One turning vector, and how many ticks it has turned
The counts run from 0 to 574.
[-52.0  33.7 -10.8  40.8 -17.9  33.4 -11.2  -8.5  26.4  -9.7 -35.2  -7.3
  29.8  24.7   9.4 -16.0   2.5 -20.7  12.1  33.6  -0.3  -2.4 -20.9  12.5
 -24.5 -16.5  -9.7  -2.8  12.1  13.4  19.8  28.7 -15.0 -10.7 -30.5 -17.6
 -16.4 -25.6 -29.6 -38.0  12.8 -13.5 -19.2  -7.5 -29.6  -0.5   4.8 -42.8
 -11.9 -19.7 -29.2  11.2 -23.6   4.6  17.3 -11.2  -6.2 -15.5  12.6  -7.7
  13.6  -3.1  -8.2] -> 242
[ -0.3  18.1   5.1  10.7 -36.4  10.6  -0.5 -21.5 -41.9  -7.4  -7.9 -10.2
   3.6  -4.8   3.6  15.3  -2.6 -29.7  42.4  23.0  -8.7 -27.6  18.5  24.4
  -8.6  -9.8  10.6 -30.8  31.9  11.4  20.1  25.5  -1.5  14.4 -39.2 -16.6
 -20.3 -30.8  -9.6  16.2  -6.1 -22.8   0.0  -4.8   3.1 -21.4 -18.4   3.3
 -10.4 -33.7   6.8  17.6 -36.6  36.8  28.7 -12.2 -14.1 -16.6  37.5 -11.5
  -4.7  13.7  -6.8] -> 70
[ -9.3  30.5  27.2  27.4 -38.2  40.3  18.2 -25.4 -32.9 -47.5  -7.9  -1.0
  10.8  -1.6   9.4   3.1 -17.8  -3.6  24.4   1.3   5.6 -19.8   0.5  -6.2
  21.7 -10.8 -13.4   0.5  22.7  -7.3  33.0  11.4 -47.9  20.8  -4.3  -9.7
 -31.6   3.4 -26.4 -12.2  18.1  -2.0  -3.4  -7.4   1.3   0.4 -31.9  13.6
 -14.9 -48.5 -25.2 -20.6 -22.8   1.5   4.5 -17.7 -31.1 -11.3   0.2   1.7
  -7.0   9.3 -11.3] -> 135
[-16.1  27.1  10.5  43.8 -58.8  39.8 -13.7  -9.9 -31.3  -1.6  -7.3 -28.4
  20.8   5.3   1.3   4.7   3.0 -33.5  10.6  -2.6  -7.1  -7.6  11.2  33.0
  -6.4  14.1 -19.3 -16.1  12.3  -1.0  24.4  10.7  -8.4   3.7  -9.6   0.7
  -0.4 -16.7   3.4 -13.6  28.3 -19.4 -21.5 -25.4 -17.9 -14.3  -8.8  12.2
   0.6 -60.5   6.4  12.6  -5.4  13.2  13.5 -38.6   5.9 -36.9  11.1 -32.4
 -14.4  -5.1 -16.9] -> 488
[-36.2   9.7 -19.2  41.0 -58.2  42.4  23.9  -4.7  -4.5 -24.1  13.3 -12.8
   7.2 -12.7  28.7  -6.6 -21.5 -30.8  11.2  -8.1  22.1  -5.4 -10.6  33.8
  -4.3   5.2  -3.5 -21.0  22.0 -22.4  22.5   3.7 -16.3 -27.2  29.4 -17.5
 -15.1  10.0 -20.7  10.0   6.6   6.7  -4.6  -4.9   7.6  -3.1 -22.2 -15.9
 -10.1 -33.8 -15.7 -21.7 -12.2   8.6  23.1 -22.5   3.1 -30.4  12.6  13.3
  -0.4  -2.0   3.1] -> 122
[  6.7  28.8  -2.4   5.1  13.4   6.2  21.8 -30.9 -15.5  -0.5  12.7 -10.7
  22.0  -1.4  15.2 -15.7  21.7 -23.5 -30.0  20.0  14.9 -20.1 -19.2  48.7
  -9.8 -13.5  22.0 -30.4  25.3  31.3  12.2  -5.9  -3.4 -26.3  -0.8 -15.8
 -10.9 -11.2 -24.6  -7.6  12.4 -32.1 -13.5 -25.9 -17.2  14.4 -11.9 -54.4
 -17.2 -14.4 -34.7   5.5 -30.1 -28.6  51.7  12.0  15.3  25.1   9.1   2.5
 -11.5  19.8  -5.4] -> 355
[  9.3  26.4  10.8  -3.1 -30.6  38.2   0.2  -4.2  -0.3  -5.6 -21.0  11.6
  15.7  -7.3  -9.4  -5.4  40.0 -41.2  -3.5  36.1  41.9  -5.9   5.6  16.0
 -10.6  10.0   4.4 -25.7  30.4  -3.6 -11.3   1.7  -8.3   2.7 -36.1   7.2
 -38.9 -43.5   3.7 -11.5  -7.8 -30.0 -28.2 -33.7 -18.9   1.3  -5.3 -14.0
 -26.8 -31.5 -14.1  21.8 -29.1  -2.9  20.2   8.1 -10.6 -25.2  20.0 -24.5
  -7.8  17.4  21.4] -> 83
[-11.6  25.4  16.8  -4.2 -14.7  41.1   2.2 -14.1   1.2  -9.6 -34.3  -2.7
  20.7  13.8  10.0 -17.7  -7.5 -17.5 -12.7  33.1  33.1  -5.2 -24.7  20.4
 -11.8   0.5  -7.2 -24.9  15.9  14.8   3.4   4.2 -49.9  32.6 -32.4 -26.7
 -11.8 -14.1 -16.7 -30.2   7.2  -7.8 -27.4 -42.7 -13.1  11.6  -6.2 -24.4
   4.9 -21.9 -37.3  18.6 -19.8 -35.1  -2.8  13.3  -8.0   0.4  -7.5 -13.5
   1.2   0.6  11.1] -> 471
[-19.3  29.0   6.5  32.4 -12.2  30.7  20.7 -27.4  21.8 -21.5  15.1 -41.7
  32.5  14.2  25.8  -8.5   3.3 -42.0 -15.6  33.2  13.9 -16.3 -17.9  48.3
 -14.3 -16.6  12.1   5.3  25.9  -6.2  13.6 -10.8  -3.6 -17.7   2.7 -34.8
   5.7  -1.8 -18.6 -11.5   1.6  18.7   0.3 -16.5   6.1  11.8   2.6 -26.7
  -9.5 -21.1 -21.9  -7.5  -8.6  -7.2  18.2 -11.0  20.8 -22.2  13.8  13.0
   8.1  -4.2 -36.5] -> 180
[ 10.2  28.6  38.2   4.2   3.4  16.3  13.4 -42.2 -31.1 -14.6   2.6  -5.3
  -2.3  -1.1  -1.1 -19.9  15.6 -17.0  14.8  36.7  24.8  -2.0 -19.3  25.7
  22.2  -4.3  18.4 -16.7  27.4  41.0  21.5 -19.2 -15.0   3.2 -16.7 -28.4
 -26.5 -23.3  18.4  30.8  29.6 -20.2 -26.7 -21.7  22.4  31.1  -6.9   0.0
  -4.3 -37.7  -7.7   2.3 -26.0 -15.1  13.8   1.3  12.1 -16.3 -13.2  -5.5
  16.3   9.8 -38.6] -> 226
[-39.5  16.5   5.7  51.0 -26.3  65.4   8.4  -7.3  -2.1 -31.3 -32.1 -16.9
  17.3  -8.8  15.0 -25.3   8.5 -30.6  -3.1   7.3  16.2   1.1 -12.8   5.9
   0.7  17.4 -16.8 -11.7  39.3 -14.8   8.3   8.5 -37.6 -29.7  16.3  -1.2
 -35.0 -19.3  -8.9  -4.1  18.0  15.3 -11.5   0.6 -17.2   3.3 -15.7 -23.2
  -8.1 -19.7 -31.5  -8.6   0.0  18.3   4.8 -10.9 -16.2 -11.3  19.8  12.4
  -5.3   3.8 -12.8] -> 0
[-15.4  22.5 -24.4   1.5 -26.5  32.1  20.1 -12.2  17.3  -8.4   4.9   3.0
   8.0  -4.5  -3.4   4.2  20.1 -55.1  -7.5  41.0  34.1 -24.7  -0.4  18.0
 -19.9 -30.1  23.3   0.9  19.2  -4.9  22.1   1.6   7.5 -40.5 -14.7 -26.8
 -21.0 -30.7  -5.4  23.8 -15.3  -9.8 -17.9  -3.1   6.1  22.0  -1.7 -37.7
 -28.9 -26.0 -13.9   9.1 -39.1  -4.1  49.0 -11.7  -1.2 -22.8  -4.9  -5.1
   3.2   3.0 -10.7] -> 238
[-15.6  27.1  33.4  17.0 -13.8  13.0  -5.1 -29.4 -21.7 -17.3 -28.0 -28.2
  18.0  12.3  30.2  -2.9  -9.6 -25.9  30.9  43.9   0.8 -20.4   7.9  31.5
   0.1 -14.5  11.3 -25.3  24.7  17.8 -10.1  -4.6 -17.5  32.9 -56.9 -28.1
  -1.3 -36.1 -14.7  10.5  -2.4  20.9 -14.7 -22.6  -6.1 -14.8 -21.6  -4.0
  13.6 -17.6  -4.1  16.8 -23.2  26.7   0.8 -24.6 -14.9 -20.6  41.3   1.4
  15.3  17.4 -18.6] -> 11
[-16.8   3.7  25.6 -15.7 -35.6  26.4  31.6 -36.1 -26.1 -30.9  -5.1  22.8
 -14.3   0.8  11.5  17.5 -10.3 -27.9   6.2  19.0  38.2 -16.6  -9.8   8.8
   3.3  20.2  10.5 -39.7  27.3  -2.8  25.7 -11.3 -51.0  12.5   2.6 -29.4
 -24.0 -28.6 -18.5  15.8  -9.3  12.3 -26.1 -20.5   7.9  11.7 -31.7  -7.3
  13.9 -33.9 -16.9 -16.4 -27.2   0.0  26.0  -5.9 -14.5  -4.1  17.0   8.1
  10.7  17.9  15.9] -> 439
[-12.7  19.8 -13.9  -3.7 -35.1  27.8  29.0 -15.2  39.0 -13.2  15.0  23.1
   5.3   0.1   0.6  22.4   7.4 -40.0 -15.2  25.5  31.2  -2.4 -21.5  36.0
 -28.7   1.0  -7.4 -31.8   7.0 -23.0  12.2   4.3  -7.0   5.3   1.9 -18.5
  -2.1 -19.8 -25.8 -27.8 -25.8   6.4 -21.6 -27.3  -0.6   5.9 -31.0 -25.0
  -1.9 -22.0 -20.0 -14.9 -27.3 -20.3  46.1  -1.0 -16.3  -8.6  14.2   3.3
   5.6   8.3  12.3] -> 115
[ 17.0  28.1  -0.5  30.7 -23.7  21.6   3.9  -2.6 -25.7  -0.1  14.4 -23.7
  28.7  12.8 -16.1 -25.6  -1.6 -24.6   5.7   9.6  -2.9 -15.5   4.0  25.8
 -22.9 -21.2   2.9  16.3  12.6  49.7  14.9  16.4 -12.1 -14.6 -21.5  11.5
  -6.3 -19.2  -8.1  -8.6  33.5 -38.4   1.3 -27.4   7.3  -4.8 -10.1   6.4
 -28.7 -37.9   2.2  24.5 -58.7  -8.8  25.9 -26.9  16.1 -26.8  -1.6 -19.7
  11.9 -14.1 -36.4] -> 401
[ 24.5  25.7  25.5  34.3  -7.3  37.7  -1.7 -25.5 -38.3 -20.2  -9.8 -41.7
  21.5   6.7   9.7 -33.2   3.8 -30.1  11.8  13.6   1.3 -15.8  13.2  20.8
  14.9  -7.3   3.5  -0.9  33.9  39.4  -4.0   5.4 -39.9   0.9 -30.8   5.8
 -11.0 -25.5   9.5  32.8  33.8 -16.3   4.0 -21.7 -15.6 -15.0 -20.8  -3.3
 -25.8 -43.0 -14.7  17.4 -36.5   9.2  -5.9 -21.3  -4.5   2.7  16.7   4.1
   2.6  15.7 -35.8] -> 523
[-12.0  32.6  15.9  -0.4  -7.1  -6.8  13.9 -51.4 -36.6 -21.7  -4.9 -20.5
   5.7   6.2  34.9   7.4 -11.7  -7.9  30.2  32.5   1.7 -20.5 -20.8  44.2
  -7.1  -7.9  13.3 -38.8  10.1  28.7  18.0  -6.2  -7.6  33.2  -8.4 -39.2
   1.1 -17.8 -34.9  -5.4   3.5  -2.1  -9.6  -9.5   5.8 -11.7 -28.2  -6.6
  16.6 -12.4 -17.1   2.4 -36.1  -2.9  29.3 -16.5  -4.4  -0.5  31.6  -0.3
   0.6  20.7 -20.0] -> 133
[-12.2  24.6 -19.3   3.1 -43.3  52.8  36.3  -0.1  18.1 -16.4   7.7  18.1
  25.1   9.8  15.9 -11.3 -18.9 -42.8 -19.7  12.8  36.1 -11.3  -9.6  15.4
  -6.4 -13.4   7.1  -3.0  16.7 -20.0  -4.8  11.6 -26.6 -27.8  -5.0 -31.9
  -5.2 -14.7 -32.7  -5.7 -23.8   4.7  -7.2 -25.0   1.3  -5.0 -11.8 -23.8
 -17.0 -15.2 -52.3  -0.8 -41.7 -23.8  23.2 -12.3 -16.4  -2.4   6.4  13.6
   4.3  -0.1  -6.8] -> 175
[-31.3  12.8 -16.8  33.4 -78.0  50.2   1.2   6.1 -30.8   3.5 -16.9 -19.0
  18.1 -19.9  13.5  -7.5   2.5 -47.0  12.3 -15.6  21.1 -13.0  -6.5  31.0
  -8.0  15.3  -3.8 -41.6  10.8 -25.8  17.4   7.4  -7.2  -4.6   4.2   8.2
 -22.4 -10.3 -15.5   0.7  12.4  -1.8 -19.7 -21.4  -6.5 -13.3  -8.6  -1.9
   3.5 -35.7   4.6  -0.4  -3.2  10.8  29.8 -16.7   0.7 -35.7  29.3  -7.6
 -13.0  11.0   4.8] -> 123
[  4.1   4.1  10.2  -6.4 -15.1   0.2   1.5 -33.4 -41.5   5.0  -4.6 -18.5
   1.9   1.6   7.7 -23.7  -1.0 -16.6  20.7  25.2  12.5 -22.6   6.6  59.5
  -9.8 -11.8  20.4 -43.6   6.1  29.6 -12.0   9.3 -11.3   3.1 -32.0 -15.2
   1.0 -36.6  -3.4  21.5  -1.3 -13.1 -15.7 -26.9  38.5   0.5 -13.9  -5.6
   6.4 -12.9  16.0  17.0 -52.7  -4.9  31.7 -17.5   4.3 -19.9  20.3   3.2
  21.2  -1.7 -19.1] -> 462
[-31.9  15.0  -1.4 -13.7 -18.5  43.3  13.5  -0.1  10.2 -16.8 -29.2  12.8
   6.9  22.6  -3.6   0.3  -8.2 -18.3 -14.7  25.9  34.8  -6.4 -31.3  21.8
 -23.8 -33.7   8.8  -5.2   0.1  22.6   8.5  -3.6 -51.4   3.8 -16.6 -17.2
 -19.8 -16.8 -22.1 -28.9  -3.1 -22.8 -29.3 -34.7   5.3  22.3 -15.5 -42.6
  -9.1 -33.0 -28.9   0.7 -28.7 -41.2  25.0   8.7   1.6  13.2 -10.3  -3.6
  16.1  13.5  18.8] -> 472
[-37.1  34.1   3.9  31.7 -20.3  34.3   1.3 -16.3  -2.9 -14.1 -40.1  -4.7
   9.7  -2.3  13.7  -6.6   5.4 -10.2   8.0   6.9   4.2   9.1 -36.6  27.1
  -6.1  16.8 -18.7 -38.1  26.5   2.3  28.4  25.8  -6.7   1.8   7.4   5.0
 -24.0 -10.2 -33.0 -41.8  19.6 -12.3 -30.5 -12.3 -37.6  10.2   1.9 -28.7
  16.0 -30.2 -24.4  -4.9  -4.0   5.3  20.9   9.3  -2.9 -14.1  12.0  -3.9
  -3.5  11.8  23.1] -> 60
[ -4.5  10.8   1.2   6.1 -36.9  43.5  22.6  -4.3   7.2  -8.7  -0.6  13.0
  -8.1  -6.6 -14.2  14.5  19.4 -43.3 -16.6  14.4  33.5  16.1 -21.5  23.0
  -4.3  23.7   3.9 -29.4  28.9   1.4  50.6 -16.2 -14.1 -18.4  20.5 -10.4
 -40.4  -6.4  -6.4  -5.0  -4.0 -10.7 -31.8 -27.9  -9.3  26.7 -12.5 -19.5
  12.0 -50.3 -25.4  -7.9 -28.9  -5.8  33.7  -2.3  -1.0 -11.0 -11.8 -17.2
  -9.2  -4.2   7.0] -> 55
[-23.4  19.2  -2.8  39.4 -30.9  34.8   2.1 -17.5 -36.2  -6.9 -16.2  -4.3
  -8.6 -15.0  -6.0 -18.3  25.6 -12.6  22.2  18.6   2.4   1.6 -12.5  19.2
 -11.8   9.6  -0.8 -20.9  27.1  23.3  47.2  19.9  -7.6 -20.0   1.6   9.2
 -39.3 -35.2   0.6  13.3  27.3 -16.8 -23.5   0.6  -4.7  10.1  -3.9 -14.1
  12.0 -48.2   2.1   2.7 -14.0  16.7  21.7 -28.8  15.4 -33.2  -4.3  -6.1
   8.4  -9.6  -4.9] -> 366
[ 10.5  19.7  -1.5  36.4 -53.2  14.7   5.4   0.0   2.1 -11.5   0.2   8.1
  -7.7   4.7 -32.0  -6.6  -2.4 -20.2   1.5  13.8   2.6  17.5  -5.8  29.5
 -11.9  26.9  -7.5  -3.6  20.1  27.5  27.7  10.5 -14.9 -10.0  11.5  13.5
 -16.7 -29.1 -16.9  -9.4  17.7 -12.3 -34.1 -20.4  18.3   0.3 -28.3   4.4
  14.9 -60.9   0.4   0.1 -49.5  11.8  36.0 -50.9   0.4 -28.7   8.3 -14.7
   4.0 -16.3 -21.2] -> 190
[-24.4  19.9 -19.3  29.9 -19.4  31.9 -12.5  -7.4  -6.2  -8.7 -15.8  -3.9
  12.9   9.9  -6.7   4.6  13.0 -33.3  21.4  35.4   1.8  -7.3  -7.9   4.9
 -21.4 -30.8 -12.7  -0.8  17.1  14.8  37.4  10.1   0.7 -16.1 -29.6   1.8
 -29.3 -33.2  -5.4   1.8   3.2 -26.3 -17.6   4.0 -12.6   3.4   2.4 -22.5
 -27.9 -36.6  -0.8  15.2 -29.1  17.7  42.2 -14.3   0.0 -26.4   9.8 -18.7
  17.8  14.6  -4.5] -> 454
[  4.5  16.1 -13.8  -9.8 -45.0  40.7  20.8  11.4 -32.8 -14.6  -9.6  -2.2
  11.5   5.7 -15.7  -3.7  -8.5 -12.0  -5.8  -0.8  22.4 -12.9   4.2  12.8
  -4.2 -10.1 -20.3   1.9  13.9  18.9  11.8   8.4 -49.8  12.8 -16.1   8.6
 -35.1 -12.2 -14.9 -25.7   9.7 -43.8 -19.0 -38.0   3.7  -1.6 -29.6 -15.5
 -22.8 -58.4 -19.9 -12.9 -30.5 -37.0  22.7  -5.3  -7.5  21.9  -0.4 -17.8
   1.5  13.0  28.5] -> 48
[ 12.0  20.1   6.4  -0.3 -46.9  19.8  24.7 -13.9 -34.4 -21.8  16.8 -14.5
  12.9  -7.1  15.0  24.1 -10.6 -32.1  16.3  -0.6  10.9 -29.5  22.6   9.0
  14.5 -20.0  12.6  -8.6  19.8  -7.1  22.9  -3.7 -19.2  11.8 -22.7 -23.3
 -15.4  -7.1 -11.2  12.4  -8.9 -15.1   2.0 -24.5   9.6 -13.8 -37.8  17.7
 -10.0 -65.2 -19.2   0.4 -47.5 -11.2  39.2 -13.3 -16.0   4.4  13.2 -22.4
 -16.1  24.5   3.6] -> 346
[ 15.2   9.2   3.3   8.1 -45.7  46.5  25.1 -10.7  -3.0 -17.5  25.9   8.0
  14.8  -6.8  -8.5  -7.2  11.0 -47.8 -25.0  21.7  49.8 -29.3  21.9   9.4
  -4.5  -7.6   5.6   4.2  22.1 -29.4  -8.5 -14.2 -36.8 -27.2 -18.8 -22.7
 -16.2 -29.7  16.3  32.2 -12.2   8.9  -9.4 -41.9  15.1   5.9 -22.1   2.8
 -35.7 -33.6 -18.9   5.9 -33.8 -10.4  22.6 -19.8  -0.8 -17.7   1.4  -2.6
  -2.6   3.4 -15.2] -> 22
[ -2.0   8.7  17.7   4.5 -38.3  57.8  -1.8 -10.5 -40.3  -0.2 -10.0 -11.4
  23.0 -15.6  -0.3   0.2  29.5 -36.2 -19.9   5.7  32.2 -17.9  10.1  22.3
   7.9  32.3  -0.7 -39.5  25.1  -5.1   7.2 -10.5 -28.5  -4.4  -9.4   8.9
 -29.9  -5.1  15.6  -0.9  20.4 -17.2 -35.0 -32.4 -22.3   1.0 -23.6 -16.6
 -22.5 -54.3 -16.2   8.0  -0.1  -6.6  23.8  15.0  -1.0   0.0   5.1 -25.1
 -16.6  13.4  11.4] -> 353
[-26.1  -0.8 -19.9  16.5 -61.1  30.0  -5.5  -8.6 -27.2   1.1 -20.0 -14.1
  -4.4   0.4  13.1 -14.3 -25.9 -23.0  10.2   1.0  11.8 -16.1   6.2  24.2
 -15.8 -18.1  -3.5 -25.8   0.1   4.5 -11.1  23.1 -33.1   8.9 -37.7  14.3
  -9.2 -25.2 -25.4   2.6   3.1   2.1 -20.1 -22.6  11.7 -19.3 -26.9  -1.9
   6.1 -37.0   2.7   6.4 -26.2  14.5  26.9 -39.1 -10.8 -15.3  25.0   3.6
  11.3  -4.4  -1.4] -> 399
[-21.7  16.4  26.3   2.9 -26.0  23.8  19.4 -36.3 -23.9 -19.6 -19.4 -21.4
  10.8 -11.3  39.1 -32.2 -24.9  -1.3   2.7  -0.6  22.4 -12.6  -5.1  41.7
   6.8  17.1  13.5 -35.5   5.1   6.8   5.0  -3.1 -42.0  27.3   7.4 -10.6
   3.5   9.9 -39.9 -11.6   7.7  23.2 -21.8 -42.0  17.3   4.9 -27.8   2.2
  20.0 -27.6 -26.1  -8.6 -28.4 -27.4 -10.2 -12.1  -4.5  -3.0   2.6   0.2
   7.9   3.3 -15.5] -> 46
[-28.6  18.4  -4.4  37.5 -13.9  39.9   1.5 -15.2  20.4 -12.4 -36.1  -2.5
   6.8   8.1   6.6   5.6  14.2 -22.4   4.1  25.9   3.6   3.9 -17.7  26.5
 -26.4  11.0 -17.3 -18.9  42.7  28.8  13.8  31.0 -12.1  -7.5 -13.6  -4.2
 -33.9 -19.2 -50.7 -27.0   1.2  -1.9 -17.0  -8.8 -31.9  -5.0 -16.3 -46.7
  19.4  -8.5 -38.9   5.9 -32.3  30.3  13.5  -5.6 -21.2  18.4  26.0  -1.2
 -18.8  25.9  -0.8] -> 512
[ -7.3   9.5  32.8  15.2 -12.0  15.1  29.9 -42.5 -34.1 -15.8  14.2 -42.6
  15.0   5.0  34.2 -12.7 -13.1 -16.6  -6.0   2.3  16.5 -21.2 -14.6  37.6
  13.8 -10.3  18.2  -9.5  14.6  22.2  14.5 -23.4 -36.7  17.4  12.0 -28.2
   8.7   9.4 -19.5  11.0  25.2   6.4  -8.8 -38.0  21.7  15.8 -33.1 -11.3
   0.2 -34.8 -14.8  -3.7 -32.8 -21.6  15.2 -16.0  18.5  -8.2  15.8  10.0
   9.5   0.2 -38.7] -> 45
[ -4.9  15.9  -1.2  19.1 -42.9  53.9   1.2 -12.3 -10.1   0.7  -9.9   1.8
  18.6 -10.1   4.6  -5.5  37.5 -55.9   3.0  19.5  27.6 -14.6   1.9  24.0
  -1.5  18.9  -2.8 -45.0  42.2 -28.1  -3.6 -12.3  -8.3 -14.0 -15.3 -14.1
 -20.9 -36.2  11.0  30.2 -16.6  17.6 -21.2 -13.6 -19.1   9.8   0.7 -20.5
  -0.4 -24.1 -17.8   7.8  -4.1  33.2  17.6   0.9  -9.3 -19.2  31.2  -4.3
 -15.6  24.1  -1.6] -> 299
